(27): [-53 -59  87 -82  48 -13  16]
(86): [  3 -62  54 -55 -12  50  61]
(187): [-39 -53 -59  89 -82  81  88]
(65): [ 35  71 -36  83  83  82 -88]
(118): [-36 -30 -44  17  -8 -11 -72]
(142): [-82 -14 -53 -59  87  16  48]
(37): [-35 -77  63  39 -11  24 -84]
(22): [ 74 -37  51  21 -68  -1  56]
(171): [ 90 -12  19  55  67 -11 -80]
(135): [ 40 -10 -73 -61 -75  67 -89]
[  3 -62  54 -55 -12  50  61]
(86)
[-53 -59  89 -82]
(187)
[ 35  71 -36  83  83  82 -88]
(65)
len: [ 74 -37  51  21 -68]
5
gone (37): [-11  39  24 -77 -35  63]
[-84]
perm: [ 48 -13  16  87 -53 -59 -82]
(27)
len: [-39 -53 -59  89 -82  81  88]
7

(104): [-11  -8   1  -1  29]
(153): [19  1  1 -6 18]
(95): [ 50  81  58 -18  59]
(134): [ -1  -8  29 -11   0]
(74): [ -4  19 -30 -21   1]
(30): [ 28  28  -3 -13  -1]
(62): [-88  56 -13 -10 -19]
(100): [20 18 -6  1  1]
gone (134): [ 29  -1 -11  -8]
[0]
[28 -3]
(30)
perm: [ 1  1 -6 18 20]
(100)
perm: [ -8 -11  29   0  -1]
(134)
perm: [18 -6  1  1 19]
(153)
gone (95): [ 50  58  81 -18]
[59]

(166): [-44   0  50 -17  33   2 -22 -61  33 -21  -9  92  21  12  22 -12  25 -24
 -30  17 -33  -2 -24  10 -47  15 -24 -16  -8  23 -20 -28 -19  24  24   1
 -15 -20   3 -17  -8 -15  32  31 -44  11 -38 -35  25 -22  15 -67 -89  11]
(103): [-37  11  46   5   3  17 -20 -47  27 -24 -23  76  23   8  15   5  34 -24
 -27  11  -7   4 -13  11 -12  27 -32 -13  -8  19 -20 -15 -19  16  12   6
  -5 -28  18  -3 -11 -15  32  14  32  11 -30 -24  15 -16  15 -52 -89  13]
(81): [ -1  11   7  -1   0  -2   2  -1  -2  -8  -3  -4   7  15  -2  -3   4  -3
  -2   1   5  -3  -1  -2  43   7  -3  -2  -6  -1   2   5 -19   6   1   8
   7  -4  -2   0   3 -15  32   0  -1   2  -3   1   0   5   9  -3 -89  -1]
(97): [-24  22  51  21  15  59 -19 -37  31 -45 -35  72  46  16  12   0  51 -27
 -27 -12  23  39   4  -3  30  40 -39 -27 -18  19 -19  -1 -19  21  21  11
  10 -41  46  -3 -23 -15  32   2 -24   5 -40 -23  24  -8  44 -23 -89  -8]
(117): [-15  29  36  32  14  61  -6 -19  21 -35 -47  37  35  28   8   9  49 -24
 -10 -14  35  59  17   4  -1  44 -43 -25 -15  13 -25  -1 -19   5 -10  10
  18 -26  47   5 -10 -15  32 -15 -15  -8 -37 -14  20  -3  44 -11 -89 -16]
(119): [-21  45  53  53  18  92  -7  -9  29 -39 -56  49  39  36  14   4  58 -18
 -16 -32  60  71  26   2  15  59 -42 -34 -14   7 -26   4 -19   6  -9   3
  27 -46  73 -15  -8 -15  32 -34 -21  -6 -47 -29  18  -6  54  -6 -89 -19]
(179): [-37  34  60  33   8  64 -22 -45  36 -57 -57  86  58  31  19   4  59 -39
 -36 -12  27  44   9  12 -30  47 -43 -27 -22  16 -39 -11 -19  24  10  15
   3 -55  49  -4 -11 -15  32   3 -37   0 -48 -35  13 -12  45 -50 -89   6]
(91): [-16  22  45  37  20  68  -3 -15  27 -28 -40  44  27  23  10  10  58 -21
 -13 -20  35  49  12  11  18  46 -35 -29 -23  10 -17   1 -19  11   3   1
  16 -29  47  -2  -4 -15  32  -9 -16  -4  29 -20  15 -12  37 -20 -89  -7]
(164): [ -9   0  -5  -5   1  -7   3   2  -4  -4   1   4   2  -1   4  -2  -4  -4
   2 -14  -6   0  -4   1 -27   2 -18  -2   4   5   9  -1 -19  -2   4   9
  -4   4   2  -1   2 -15  32  -3  -9  -1   2  -1  -2   6   1  -6 -89   5]
[-37  34  60  33   8  64 -22 -45  36 -57 -57  86  58  31  19   4  59 -39
 -36 -12  27  44   9  12 -30  47 -43 -27 -22  16 -39 -11 -19  24  10  15
   3 -55  49  -4 -11 -15  32   3 -37   0 -48 -35  13 -12  45 -50 -89   6]
(179)

(20): [-27 -31  10  36  55 -15 -22  -6  37  88   4 -26   1  20  52 -76   8  80
 -75 -34 -45  58 -58 -31  77  58  73 -54  35 -66 -14  46  17  35  54  23
  53 -37   1 -30 -44  24 -21  47 -44  -9 -21  49 -30  -6  36  -4]
(53): [  5 -80 -52  34  39   4  48 -49  -3  -5 -56 -43 -42  50  27 -41 -26  51
  51  -9 -17  55  27  16 -38  65  48  53  33 -57 -22  38 -79  56   9  42
 -46 -70 -38 -30 -18 -38 -15  56 -18 -18  49 -19 -20 -32  -8  26]
(25): [-27 -31  10  36  55 -15 -22  -6  37  88   4 -26   1  20  52 -76   8  80
 -75 -34 -45  58 -58  18  77  58  73 -54  35 -66 -14  46  17  35  54  23
  53 -37   1 -30 -44  24 -21  47 -44  -9 -21  49 -30  -6  36  21]
[-27 -31  10  36  55 -15 -22  -6  37  88   4 -26   1  20  52 -76   8  80
 -75 -34 -45  58 -58  18  77  58  73 -54  35 -66 -14  46  17  35  54  23
  53 -37   1 -30 -44  24 -21  47 -44  -9 -21  49 -30  -6  36  21]
(25)
len: [-27 -31  10  36  55 -15 -22  -6  37  88   4 -26   1  20  52 -76   8  80
 -75 -34 -45  58 -58 -31  77  58  73 -54  35 -66 -14  46  17  35  54  23
  53 -37   1 -30 -44  24 -21  47 -44]
45

(85): [ 47  -4 -64  54 -40  32 -10   2]
(115): [ 26   2 -17 -14   1  17 -52  13]
(84): [ 42 -15   0   9 -56   1 -41 -10]
(161): [ 47  -4 -64 -11 -40 -71 -25   9]
(11): [-40 -24 -21 -57  30  -5 -31  -9]
(19): [ 47  -4 -64  54 -40 -45 -25   7]
(83): [-83  -8   1 -45  39 -17  55  42]
(189): [-65  24 -33   1  21 -12 -38 -45]
(101): [-40 -24 -21 -57  12  28 -11 -14]
perm: [-14 -11  28  12 -57 -21 -24 -40]
(101)
gone (85): [  2  32  54  -4  47 -10 -40]
[-64]
both (85) (115): 
[2]
both (189) (84): 
[1]
both (83) (19): 
[-45]
len: [-40]
1
gone (115): [-14   1  26 -52  13  17 -17]
[2]

(94): [-70  -5  -6  42 -52]
(75): [-70  -5 -54  10  52]
(89): [ 42  63  40  21 -52]
(87): [-37  82 -21  50  -7]
(129): [ 66  17  59 -44  23]
len: [-70  -5 -54  10  52]
5
[-37  82 -21  50]
(87)
[42 63 40 21]
(89)
perm: [ 17  66 -44  23  59]
(129)
[-70  -5 -54]
(75)
[ 66  17  59 -44  23]
(129)
[-21  50]
(87)

(76): [ 31 -37  49 -12 -14  37   0  47 -21  17 -28 -58  -6   0  35   5 -29   0
 -96  87]
(125): [-37 -12   3 -10 -31  -2   8   5 -30  -6  -1 -12 -37  37 -97   5 -37  10
  24  -4]
(126): [  0 -12  49  17  87 -58 -14   0  35 -21   0  47 -28 -97   5  37 -37  31
  -6 -29]
(49): [ -5  24 -41  53  17   9 -55 -40  -4  -1 -34   0 -19 -29  -7 -26 -16  -1
  -3   0]
gone (49): [-16  -1  -7 -40   0 -55 -41  53  17  24 -34 -19 -29  -1   9   0  -3  -5
 -26]
[-4]
len: [ -5  24 -41  53  17   9 -55 -40  -4  -1 -34   0 -19 -29  -7 -26 -16  -1
  -3   0]
20
perm: [-29  -6  31 -37  37   5 -97 -28  47   0 -21  35   0 -14 -58  87  17  49
 -12   0]
(126)
gone (76): [ 35   5 -12 -96 -21 -14 -58  47  -6  49   0  17 -28  31   0   0  87  37
 -37]
[-29]
perm: [ 87 -96   0 -29   5  35   0  -6 -58 -28  17 -21  47   0  37 -14 -12  49
 -37  31]
(76)
[-97   5  37 -37]
(126)

(12): [ 16  13   2   6  -6 -94 -93]
(18): [ 31  16   7  22  -4 -92  28]
(32): [ 27  18   5  16  -4 -93  30]
(108): [ 31  13   7  22  -4 -92  27]
(2): [ 14  -5  11   6 -10 -92  22]
gone (12): [  2   6  16 -93  -6  13]
[-94]
len: [ 31  13   7  22  -4 -92  27]
7
[ 18   5  16  -4 -93]
(32)

(28): [ 70 -13  26 -38  62 -20  18 -26  -7 -27  55   9  33 -33  71  55 -30   9
  17  17   2  40 -32 -14 -38   9  17]
(38): [-57  35 -23  81 -51  47 -14  60  24  60 -46  -1 -30  70 -57 -45 -29  -1
 -13 -13  11 -35  70  36  80  -1 -14]
(63): [ 20 -24   7 -51  17 -31   3 -39 -18 -38  16  -4  10 -44  20  16   2  -4
   3   2 -11  12 -44 -24 -50  -4   3]
both (63) (38): 
[-51]
len: [ 70 -13  26 -38  62 -20]
6
[  2  -4   3   2 -11  12]
(63)
[-31   3 -39 -18]
(63)

(39): [  14   10  -24   14 -100  -25   15]
(96): [-16 -24 -30  65 -58 -51 -24]
(92): [ 13  22  30 -63  67  45  15]
perm: [ 30 -63  67  45  15  13  22]
(92)
both (39) (92): 
[15]
len: [  14   10  -24   14 -100  -25]
6
both (96) (39): 
[-24]
[22 30]
(92)

(112): [ -4  10   4   1   9 -12 -18 -10 -21   7  -6  11  20 -31   6   0 -14 -35
 -10  41  18   3 -11 -10 -10 -30   4   3  -7 -50 -10]
(64): [-50 -38   4   5 -50 -17 -20   7 -44 -27  53   6 -15 -22 -21  52  15   9
  -5  15 -17  -5   4  31 -23 -16 -10   1 -12  30   2]
(93): [-21 -17 -50   1 -10   5  26 -22 -15   7  15 -51 -16   4 -23  -5  15 -44
  -4  30  -7 -20   4   6   7  52   9   2  31 -38 -17]
(114): [ 41  41 -10  -7 -23  -2   5  -3 -22  -5   6  41 -12 -21  14  10 -16  40
   9  22 -44   4   4 -32   8  80   1   4  -2 -16  24]
perm: [-51 -50 -44 -38 -23 -22 -21 -20 -17 -17 -16 -15 -10  -7  -5  -4   1   2
   4   4   5   6   7   7   9  15  15  26  30  31  52]
(93)
[-50 -38   4   5 -50 -17 -20   7 -44 -27  53   6 -15 -22 -21  52  15   9
  -5  15 -17  -5   4  31 -23 -16 -10   1 -12  30   2]
(64)
gone (114): [ -2   8   1 -12 -23  -2 -32   4 -16  41 -16  80   4  41   4  41  14  10
   5  -5  -3 -44 -10 -21 -22   6  22  24  -7   9]
[40]
gone (64): [-27  15 -22 -15  15   5   9 -17 -38  -5   4  -5 -20 -23 -50 -17   1  30
   7 -10  53 -12   6 -50 -16   4  31 -21   2 -44]
[52]
[ 41  41 -10  -7 -23  -2   5  -3 -22  -5   6  41 -12 -21  14  10 -16  40
   9  22 -44   4   4 -32   8  80   1   4  -2 -16  24]
(114)

(113): [20  9  6 22 -2 20 -3  5 23  5  0  0 22 19 10 10  3 14 -4 22 -2  1 10 17
  0 23 11 19 12 -3 -3  2 16  8 13  8  6 17  3  6 -3 -4  1 23  1  7 16 17
  5 20 17  1 -4 -2]
(88): [-76   7  18 -88  77  53  77  18 -87  31  52  52 -75 -64  -5 -18  42 -41
  54 -89  64  41 -18 -65  53 -88 -18  16 -17  90  90  54 -40  19 -29   6
  17 -52  43  31  89  89  53 -87  53   6 -41 -65  30 -64 -52  54  76  65]
(15): [-6 -5 -5 -7 -4 -6 -4 -5 -6 -5 -5 -5 -6 -6 -5 -6 -5 -6 -5 -7 -5 -5 -6 -6
 -5 -7 -6 -6 -6 -4 -4 -5 -6 -5 -6 -5 -5 -6 -5 -5 -4 -4 -5 -7 -5 -5 -6 -6
 -5 -6 -6 -5 -4 -5]
gone (88): [ 53  54 -76  90  53 -52  54 -64 -65   6  42 -88  53   6 -87 -29  54 -89
 -65  77  30 -41  18 -41 -88  76  89  31  52  90  65  18 -87  41  19 -18
  52  17 -18  16  43 -40   7 -52  31 -75  77  64  89  -5  53 -18 -64]
[-17]
gone (88): [ 90  89  52  41 -52  76 -40  -5  53  53  30 -18 -64  43  52  53 -75  42
  16   6 -88  19  54 -65 -64  18 -88 -29  54  89 -76 -18 -87 -17 -65 -41
 -89  31  31   6   7  77  18 -87 -41  65  90 -52  54  53  64  77 -18]
[17]
both (15) (113): 
[-4]

(77): [ -3  -4 -32  -4]
(67): [ 19  -1 -45  -4]
(24): [  5  -9 -32  -4]
[-45  -4]
(67)
[ -1 -45]
(67)
gone (24): [ -9 -32   5]
[-4]
len: [19 -1]
2

(138): [-19  61   6 -10  45 -45  14   1  12 -14  13  28 -32 -32 -32 -84  51]
(70): [-10  13 -32 -32 -45  12 -84 -19   6   1  61  28 -15 -32  14  51  45]
(40): [  1 -32 -19 -14 -45  51   6  45 -84 -10  12  14  60  28 -32  13 -32]
(14): [-18  57   5  -8  41 -42  45   1 -31 -13  12  26 -30 -29 -30 -77  48]
[-10  13 -32 -32 -45  12 -84 -19   6   1  61  28 -15 -32  14  51  45]
(70)
perm: [ 51 -19  61   6 -10  45 -45  14   1  12 -14  13  28 -32 -32 -32 -84]
(138)
len: [  1 -32 -19]
3
gone (14): [ 45  -8  48 -30 -29  26 -77 -13 -18   5 -42  41 -30  57   1  12]
[-31]
perm: [-84 -45 -32 -32 -32 -19 -14 -10   1   6  12  13  14  28  45  51  61]
(138)
[ 13 -32 -32 -45  12 -84 -19   6   1  61]
(70)
len: [-10  13 -32 -32 -45  12 -84 -19   6]
9

